First come named moves, each a turn or a mirror, each shown by rows before and after it. For each pair of rows after them, which moves, in which order, take the first row to the second? The first pair is done for you.
B:
[ 13   5  14 -14  12  25  -2   5  -5  -4 -16   4  10  -1] => [  7   8  14 -12  10  31  -5   4  -6   0  -9   9   7  -2]
[-35 -11  -5  -3   4   1  -5  -6  -6   4  17   5  -6  -4] => [-13 -19  -3  -5  13 -22   6  -1  -5 -13 -12 -16   0  -3]
[ 13  10   6  -6 -34  13  -7  -3   7  29  29  -5  21 -14] => [ 36   0   8 -10 -25 -10   6   2   8  15  -2 -27  29 -14]
[  2  -9  -5   0  34 -27   7   6 -11 -17 -34  10  -4   8] => [-32   6  -8   3  23   7 -11   0 -12   5  10  40 -14   8]
K:
[-24 -12  -6  -2  28  39  -8  16   2 -10 -17  34   5  18] => [-15 -17  -1  -2  36  14 -14  25   7  -2 -22  44  -8   4]
[  7  -2  -9  17 -12 -11  24   8  36  -9 -21 -12  13  11] => [  2   2 -11  15 -13   9  24   6  31 -13 -17 -13  20  20]
[ 23 -13   2  -6  34 -20   4  19  -1 -13 -26   9  -1  -2] => [ 21 -13   1  -1  24 -31  11  10   3 -16 -28  -7  -1  -1]
[  0   6 -11 -12  35  -4  -5  23  -5   0  -7  23 -13  12] => [  4   2  -8  -7  31 -26  -1  20   0   2 -13  16 -17   5]
A:
[ 1  7 -8  3  8 13 -3 17 15 -4 -7  8  7  6] => [-2  7 -9  2  4 18 -2 13 13 -5 -7  6  9 10]
[-42   1 -17  12 -13  -7   8 -13   3  -9  -6 -18  -8   5] => [-24  -5 -14  11   1 -32   0   5  13   0 -16   0 -20 -14]
[ 29  -4  -4 -11 -21  14  24 -25 -37 -22 -17 -18  25  13] => [ 54 -11   1 -14   3 -26  13   3 -19  -8 -34  12   7 -17]
[  3   8  11   6 -24  -6 -14  -8   2  27  25  -6  -3 -25] => [  3   9  11   5 -25  -5 -13 -11   1  25  26  -7  -3 -22]
G:
[  3   4  11  -9 -15 -22   6 -16 -10 -18 -11 -33  -4 -21] => [ 15   8   2 -13   1   4   7   4  -6 -35 -28 -25  14 -12]
[-20 -10  -8  -2  20   5   7  -3  -3  -9 -17   6  -9  17] => [-25 -10  -6   2  19  -5   5  -2   4  -4 -13   9 -16   9]
[ -5  15 -17   5 -14  20   9   0   2 -19  -9 -20  35  23] => [ -9  15 -21  13   0   1  -2  28  36  -5 -14  17  17   0]
Then:
(two moves a pair)
[-19 -12   7  20  24  -8   1  21  26   0 -26  -2 -26  -2] => [-38  -5   1  23  13  18   7   9  22  -9 -17 -13 -18  14] -> A G
[ 15  13 -23   3  18  13 -13  20  26 -10 -27  17  18 -19] => [  3  16 -23  -3  15  42 -14  12  11 -13 -16  16  24  -6] -> A K
[ 12  10   4  13 -26   2  -5 -10   5  11  20 -12   8 -14] => [ 20  12  -2   4 -12  25  -8   3   0   3  10  -1  23  -6] -> G K
[-23  24 -15  25 -18   8   4 -14  22   4  26   7   5   5] => [-23  24 -15  19 -16  18   1 -14  11   4  33  11   5   7] -> K G
[ 27   3   8  -8  -7  -8 -13   8  -5  28  19   8  -2 -31] => [ 37   4   4 -17  -2  21  -7   9 -16   9  10  -4  23 -12] -> G G
[-13  -2  -2   7   6  17 -13  23  27   7 -13  21   0  -3] => [-10  -7   0  14  -1  -9  -5  18  36   9 -20   6  -5 -10] -> K K
[-29   4  -3   4   3  14  15 -14  -8 -13   1  -1  -6  23] => [ -7  -4  -1  -3  18   0  17  -1 -10 -22 -23  -1  -3  20] -> K B
[ -8   7  -9   0   1  15   2   6   2  11   4   7 -10   0] => [  4  -1  -7   0   5 -11  11   7   2   6 -11  -7 -13  -5] -> B G
[ -4 -12   2 -14  30  -5  -3  10 -14  -2 -10  12  -6   2] => [ -7 -13   3  -9  25 -17  -4   8  -8   5  -6  12 -15  -5] -> B K
[ -9  -8  -8   0  12   5  21  -8  -6 -25 -20 -15   3  28] => [-25  -3  -8  -5  17  27   0  -1 -10  -4   8  23  -8  19] -> B K
[ -8 -13   2  10  -8 -16 -14   4 -14  16  17  -5 -21 -16] => [ 10  -8  -8   1  12  26 -12  26 -12 -10  -7   0  13   2] -> G G
[-17   5  24  -8  16   1  -3   2  11  16   4  18 -21 -22] => [ -1  -2  22 -10  13  -7  23 -10   1 -13 -25 -26  -2  -5] -> A B
[  6 -12  17 -13   1 -47  -4 -24 -34  22  17   3 -25 -20] => [ 16   3   0 -24  17  36   7 -10 -40 -22  -5  -4  29  24] -> A G
[-10  -3   9  -2  -8  -8  -6   0  -1  14  17  10 -13  -6] => [ -9   2   5  -7  -8  18   0  -6 -13   0  14  -3   6  11] -> A G
[ -9  -7  -2  -6   8  10  -1 -21 -35   3  24  13  -8  18] => [  0 -13   0  -6  15 -16  -7 -13 -29  12  18  23 -21   2] -> K K
[  2 -12  -8  -2  18 -16  14  18  23 -13 -40  -8  -9  -2] => [-39  -3  -3   5  -9  -5  -3  -7  14  21  13   9 -33 -11] -> G B
[  3  -4  13  -3   4  -2  -7  -3 -14  -3   0  -6   1   2] => [  3  -1  10  -3   8   9  -7   1 -10  -7  -3  -3   6   6] -> G A
[ 22 -19  -2  -4   3   1  10   1  -6 -13 -20 -12   1   6] => [-7 -7 -8 -1 -2 29 -8  0 -3  5 16 19 -9  2] -> B G
[-20  35   5  12 -25 -18  33 -11  17  -4 -11  -8  -7   5] => [  4  30   3   5  -2 -29  31  15  23  -7 -33   9  -7  -6] -> G A
[  6  11  -6   3   1  -7   2  16  14  -7 -11  -2  15 -10] => [ -1  16  -8   1  -5  13   2  10   7 -10  -3  -3  21  -1] -> A K
[ -2  -8   2   0  -6  -2   5  -8 -13  -8 -11 -24 -11  12] => [-15  -3   3  -2  -5  17  -6  -9 -16   4   9  -1 -16  10] -> B K
[  4   0   0   0  -3   5  -7 -14   4 -20 -13 -14 -17  19] => [  7   1   1   0   5  -5 -18  -1  13  -6 -10  11 -30   3] -> B A
[-28  -9  -8  15  -7  -8  15  -8  14 -15  -5 -22   7  12] => [-14 -10  -9  12  11 -15   9  16  29 -14 -20  -3   5   2] -> G A
[ 10 -13  13 -22  16  -6 -18   3 -37  21  14  32 -20 -15] => [ 28 -22  17 -15  10 -45   1  -3 -29   6 -13  -4 -16 -17] -> B K
[ 11  10   3   3  10   8   5  28  33 -10 -16  13  15  -4] => [  9  10   3   7   3  -5  11  23  37 -11 -20   1  14  -6] -> K K
[ 26 -12  12 -26  26 -10   7   8 -34 -13 -22   4  14  21] => [-10  -1   5 -15   2  22  13 -15 -34 -18   1 -11  18  42] -> G A
[ 12 -27 -11 -13   5 -24  16   4   6   4 -35   5   4 -16] => [  1 -26 -10 -10 -12 -20  27 -21  -5   1 -25 -21   7  -6] -> G K
[  7   6 -19 -14   8  38  -6  18   1 -31 -18   3  32  12] => [  2   0 -15   1  10 -22 -15  30  35  -4 -19  27  -8 -22] -> G B
[-10  -5   8   7   5   5  -1   1  -1 -13 -15 -11   7   3] => [-19  -1   7   7   3  10 -12   4   2   0   0   7   0  -4] -> A B
[ -2  -8 -13  -2  10 -23  -8  12   8   9  13   8 -12 -12] => [-15  -3 -14   5 -10 -11   4 -10   5   0  19 -23  -2   6] -> K A
[ -7   9 -11  24 -10  -4   8   4  23 -13  -3 -14 -10  -5] => [ -8  10 -11  25  -8  -6   4   8  27  -8   0  -5 -14 -11] -> B A
[13  7  2 -6 -8 12  4  5 -8 -4  2 -1 13 -3] => [12  9  2 -6 -6  9 -2 10 -4  1  6 10  8 -9] -> A B
[-44   4  -6  -2   2  23 -11 -14  -4   2  28  27 -20  17] => [  6 -16  -3  -4  26 -38  14   5   8 -25 -40  -6 -11  11] -> B G
[-12  -1  -3 -10  23  53  -2  15  -7 -17 -10  32   3  36] => [-19 -14  14  -4  11 -22 -12   0  -6  24  13  42 -49  -3] -> K G
[ 30  20  -4   4  17  24 -16  43  18 -18 -17   6  31 -25] => [ 33  13  -1  12  10  -8 -10  38  29 -15 -25  -9  23 -36] -> K K
[ -7  11 -11 -16  12  17   4  -8 -20  -5  -2  -5  12  15] => [ -2   8 -12  -8  25 -10  -4  13   9   6 -12  20  -5  -3] -> G K
[  4   5   1 -15   2 -25 -28  26  19  10  -9  14 -20 -51] => [ -8   8  -3   4 -32 -33  -2  -4  26  -6 -14 -45  -8 -33] -> K K
[-44 -10 -29  18  -7 -28  22 -20   7 -26 -15 -34   1   9] => [-46   0 -40  13  15  13  10   9  22 -32 -22   3  13  16] -> K G
[ 36  -3  29 -30  -1   1 -13 -14 -44   2  18  -5  11 -14] => [ 40  -6  29 -27  -6 -14  -9 -16 -39   3  13 -14   7 -19] -> K K
[-10 -19   5 -27   8  14 -11   8   0   5  -4  30 -14  14] => [-16 -22  12 -27  -5  10  -4 -12 -20   5   6   9 -14  19] -> G G
[-31   1  -6   8  25  -2  19   4  16 -28 -25  -3  10   0] => [-42  -1   2  11   9 -20  21 -20   3 -16  -7 -19  -2  -2] -> G G
[-28   9  -9  14 -12  27   7   5  15  -6   7   0   6  14] => [-35   8  -5  18 -18  12   4  -2  17   4  15   1  -5   6] -> G G
[-21   5   3   1   9  18  -6  -8   7 -20  -4   9   0  18] => [ -9  -3   4   4  14 -11  -1   0  17 -23 -21   4  -6   7] -> G B
[ 11  14  -9   9 -24  27 -22  11  25   6   3  13  24   0] => [  1   8  -1  11 -43  10 -18 -17  10  15  21  -7  12  -1] -> G G
[-14  -5   8 -13  -6   3   1 -26 -34   0  18  -6 -12  12] => [ 10 -11  10 -21   4  -8  -2 -16 -42  -2   4  -5  -8   6] -> A G
[ 13  15  -8  25   3  15  -2  12  15  -7 -10   3  22 -19] => [  2  14  -6  32  -4  -2  -5   4  21   7   1   6   7 -27] -> A G
[  4  -8  -5  10  -8   3   5  -8  12  -9  -1 -30   5 -14] => [  3  -3 -12  11   5  19  -4  10  23 -11  -5  -7   6 -13] -> K G
[ -5   9  -3   8 -13  17 -26   6   7  29  45  29  -1 -18] => [ 43 -12   5   5  -3 -44   2   6   3   1 -15 -24   8 -18] -> B G
[ 17  13   8   5 -29  23 -12   1  11  14  31  -6  22 -10] => [ 41   4   8   7 -14  -5  -5  17  27   1  -3 -12  23 -15] -> B G
[-29  -4   0  26   7 -11  11  -4  10 -11  -9  -1 -27   7] => [-25  -3  -1  24  12 -13   7   3  12 -10 -12   6 -30   3] -> K A
[-14   5   9 -23   7  34  -4  21   3  -5   3  25  10  -6] => [-17  -5  22 -19  -9 -14  -5  -2  -6  17  18  14 -18 -27] -> K G
[  8 -13   9  -9   6  -8  15 -20 -28  -7  -2 -24   1  -4] => [  0   0   0 -14  18  37   4  -2 -20  -8   4  10  12   3] -> B G
[ 33   5   1 -11 -20  24 -28  -7 -20 -11   5  -7  31  -8] => [ 35   2   0  -7  -7   5 -39  12  -1   3   4  24  14 -26] -> K G
[-13  -6  -2  -2  16   3 -13  -5 -21  23  -4  17 -26  -1] => [ -5  -9   2  -4   8   4  -3 -21 -36  11  -8 -13 -16   9] -> K G
[ -4 -11 -14  -3  25  -8  10  14  12 -26 -32   9  -6  19] => [-21  -8 -15   7  18 -16   7  11  25 -16 -21  17 -20  14] -> A G
[ 14  17 -14   6  13  18  -9  33  24  -5 -15  16  12   0] => [  7  18 -11   8   9  14 -14  31  28   7  -4  24   2  -8] -> K B
[ 21 -13   9 -12   8   1   3  12  10  -5 -10   8   4  -6] => [ 19 -13  10  -6  -2  -6  11   2  13  -9 -13  -8   7  -5] -> K K
[14 15 10  6 -4 19 16 14  4 -6 -1 -7 22 13] => [  1  10  18  15 -16 -18  11   3   9  16  16  -4  -6  -5] -> G G
[ 16  -6   8 -14  34  23 -17 -10 -40   4   7  42   6   6] => [ 39 -18  12 -12  38 -20  -5  -6 -33  -4 -21  21   5  -2] -> B K
[-20 -13  -3 -10  22   6  -1  -4 -17   5  15  23 -28   1] => [-21 -10  -4 -12  20  18   3  -9 -25  -2  15  13 -19  11] -> A G
[  6  10   3   4 -24  18  -3   4   6   0  13  -5  17  -5] => [ 10   7   5  -2 -13  16 -11  14   5   7  14  11  12 -13] -> K K
[  0  -6 -10  -5  18  13   7  10  -3 -16 -18   0   8  16] => [-7 -3 -9 -7 21 15 -7 13  0  0 -3 25 -3  6] -> B K
[ 30  -1  16   5 -26 -36  -6  -9  -3  20  15 -17  -6 -37] => [ 12   9  10  10 -43   5   5 -27 -10   2  24 -41  16  -8] -> K K
[-29  10  17   2 -15 -46  -6  14  -8  34  21   2 -24 -10] => [-22   7  16   7 -24 -56  10   7  -7  18   4 -29 -15  -2] -> K B
[  8   5   6   0 -16   2   2  -5  11   2   5 -23   6  -1] => [ 15   2   7  -4 -11  -5  -1  -1  10   2  -1 -22   5  -5] -> A G
[-13  -7   4  -7  27  20  -4  14 -27 -21  -1  21   8  16] => [ -2 -13   8  -5  34 -12  -8  24 -17 -13 -11  29  -6  -1] -> A K
[-24  -8  -4  -2   3   1   4  -9  -5  -8  -2   4 -10  10] => [-20  -7  -4  -6  12   8   1   0  -3  -9  -7  13 -10  10] -> G K
[  7  -8   3  -2   3 -12   5  -3   1   2   0  -5  -6  -5] => [  9  -4  -1  -4   4   1   9  -3   1  -7  -5 -11   5   2] -> K G
[-21  -9  -4   3  -2  -5  -8 -20 -18  -1  13  -9 -12   8] => [ -5 -13  -1  -6   4  -4  -7 -16 -29  -6   4 -16  -6   8] -> A G
[ 56   9  -2   8  -6   7 -13  35  16   6  -8  12  24 -32] => [ 36  16  -5   2 -14  53 -12  16  -6  -1  14   7  39  -8] -> A K
[-15  -3   0 -10  20  30   4   9 -12 -13  -9  17  -4  20] => [-19  -8   5   1  16 -16   1   9  10   7  -6  25 -32  -4] -> G K
[ -3 -10 -10  -4   0   3   2  13   7 -11 -11  -7  18   6] => [-19  -5 -11   2 -11   3   1   3   9  -6   1 -10  13   8] -> G A
[ 29  -6  12   1 -20  20  -4   4  -7   0   1 -15  38  -6] => [ 25  -5   9   4  -6   7 -18  24  12  15   1  18  23 -25] -> K G
[  8   9  -8  31  -8 -28   8  -7  27 -10  -5 -39  29   7] => [  6  15 -15  27   0   6   6   0  26 -20  -6 -29  42  20] -> G K
[-37  -2  -3   5  12  15   1  -8   0 -11   6   1 -18  14] => [-16 -10   0   2  27 -16  -1  12   9 -10 -15   9 -26  -1] -> A B
[ -3 -12  -4  11  -7 -33   9 -10   2  -5   6  -9 -15  -2] => [  2  -5 -12   6   1   7  14  -3   0 -26  -6 -14  11  21] -> K G
[-2  8 -3  4  0 23 -7  3  4 -3  1  4  6 -2] => [ -1   5  -4   4   3  23 -11   4   3  -1   3   7   4  -5] -> K A
[ -8  -8  10 -18  15  18  -6 -10 -39   2  10  11  -8   7] => [  1 -12  13 -19  22   8  -9  -3 -36   4   4  16 -10   0] -> K G
[ 18 -14   1  -9  28 -47   7  12  -6  16 -29  -6  -4 -24] => [-43  11  -5   4  -9   3  -8 -15  -5  40  35  10 -10 -17] -> K B
[-17  16  -8  24  11  -9  10  26  21   9   0  20 -25  10] => [-29  14   0  21 -10  -3  18  -8  -8  10  22 -11 -24  23] -> G K
[ -6 -12  11 -17  25   9  -7   5 -27  -4   3  22   2   1] => [ -3 -14  13 -15  27  -3  -7   6 -25  -1   1  23  -3  -4] -> A K
[-29 -13  -5   2  -8 -26   0 -31  -7 -24  -7   6  -3  13] => [-16 -17  -4   0   9 -39  -9 -12   1 -16 -14  27  -9   1] -> K A
[  7   2   1   0  30 -26 -18  44  18   8 -19  38 -10 -15] => [-20  -4  14   8 -25 -47   3 -26 -19  16  17 -30 -19  -4] -> G K
[-24  -3  -3  -7  23   6   2  10   3   0  -5  15 -14  10] => [-19  -8  -1  -2  20 -18   6   9  10   3 -11   6 -19   3] -> K K
[  0 -21  26  -5  -6  -3  14 -37 -35   5   1 -36  -8   7] => [ 28 -17  13 -14  35  23   6  18  -6 -14 -38   3  13   7] -> G A
[-16  11 -15   5   1  -1   2   5  28   7   2  15 -12  -5] => [ -7   2  -7   3  -9 -21  16 -16   8  -1  -7 -22  -8   2] -> G B
[ -1   5 -11  -3   6  19   2  -3  -1  -3   0 -10   0  12] => [-10   2  -8   3   2  -5  -3  -4   6  12   8   0 -19  -2] -> G G
[-29 -10   4   9   0  23  -9  -7  -3  -5  -2   1 -23  31] => [-23 -11   2   6  12  19 -18   8   4  -2  -9  19 -26  24] -> G K
[  4  12   5   2 -14  22  -4  18  10   1   6 -12  20   3] => [18  7  5  2 -5  5 -4 28 16  0 -7 -8 17 -4] -> B A
[-22   3   0  15  -6 -11  -2  -6  19   6   2   0 -12  -3] => [ -1  -4   5   9   4 -25  -4   3  14   4  -9   3 -14 -12] -> G A
[-43  -9  -5   2  13  -7   4 -15 -22  -1  14   7 -18  20] => [-28 -15  -1  -5  15 -11   8 -19 -36  -3   8  -5 -11  22] -> A G
[ 11   7  17   5 -12 -19  -5   1  26  -5   6 -19   5 -26] => [  9  10  16   0 -15  13   1  -9   6 -17   9 -29  22  -8] -> G K
[-10  -8 -10  -8  15   5  14  -4  -8 -27 -14   0  -3  23] => [  0 -12  -7  -6  21 -15  13   5  -1 -23 -22   6 -10  13] -> A K
[-22   1  -8   8  -6 -27  16 -31 -24   4 -10 -15 -14  -6] => [-33   6 -10   6  -9  -4  13 -33 -28   6   5  -8 -11   0] -> B K
[-37 -13  -2  35   6  -7 -28  -4   3  -7   5  20 -28  -1] => [-14 -22   6  27  14 -28 -29   0  -8  -4  -4  17 -31 -11] -> G A
[ 7 -6 -9  3 11 15 -6  9  4  4  3 18 10  9] => [ -1 -10  -3  11   1 -16  -4  -2  10  18  11  10  -7  -4] -> G K
[ 24   4  -4   8  -1  -1   1  25  18  -6 -25  10  11  -5] => [ -3  14  -6  13 -15  21  -9  16  18   8   9  25   4  -4] -> K B
[-29 -11  -2  16   8 -28  13 -11  16  -3  -8   0 -25   0] => [-29  -8  -3   3   6  16  19 -23 -14 -18  -2 -14  -2  24] -> G K
[ -6  -5  -1 -15  33  24  -5   9 -21 -21 -14  12   0  25] => [-20  -5   1  -4  33  -6 -16  15   0   2  -3  35 -28   2] -> B G
[16  9  8  3 -6  4 -8 19 24 13  9 22  3 -9] => [ 15   6  15  -4 -23  18   5 -11  -7   3  19 -14  15   9] -> G G
[-16  -4   4   9 -33 -22  -7 -19   9  14  32  -9 -21  -7] => [ -5   4  -7  -3 -23  38   3 -11  -4 -20  16 -19  23  26] -> K G
[ -6  -9  11   0  16  -5 -18  11  -2   2   4  23 -19  -3] => [-16  -7   8   2   0  16  -2 -11 -15 -17   5 -10   1  23] -> B A
[-23   6 -10   6  -5  13   7  -4  17  -1  15  -6  -5  23] => [-11   3  -8   1  15   0  -5  18  23   9   8  21 -17   5] -> K A
[ 25 -13  -4 -24   0   4  -8  25 -13   6 -17  -6  16 -10] => [  0  -6  -4 -18 -11  10 -23  19 -10  28  16  14   0 -18] -> B G
[ 27   5  -7 -11   3  29  -3  13  -5 -19 -18  -8  33  14] => [ 38   0  -2 -15  18  11 -13  28  -2  -8 -20  13  21  -2] -> K K
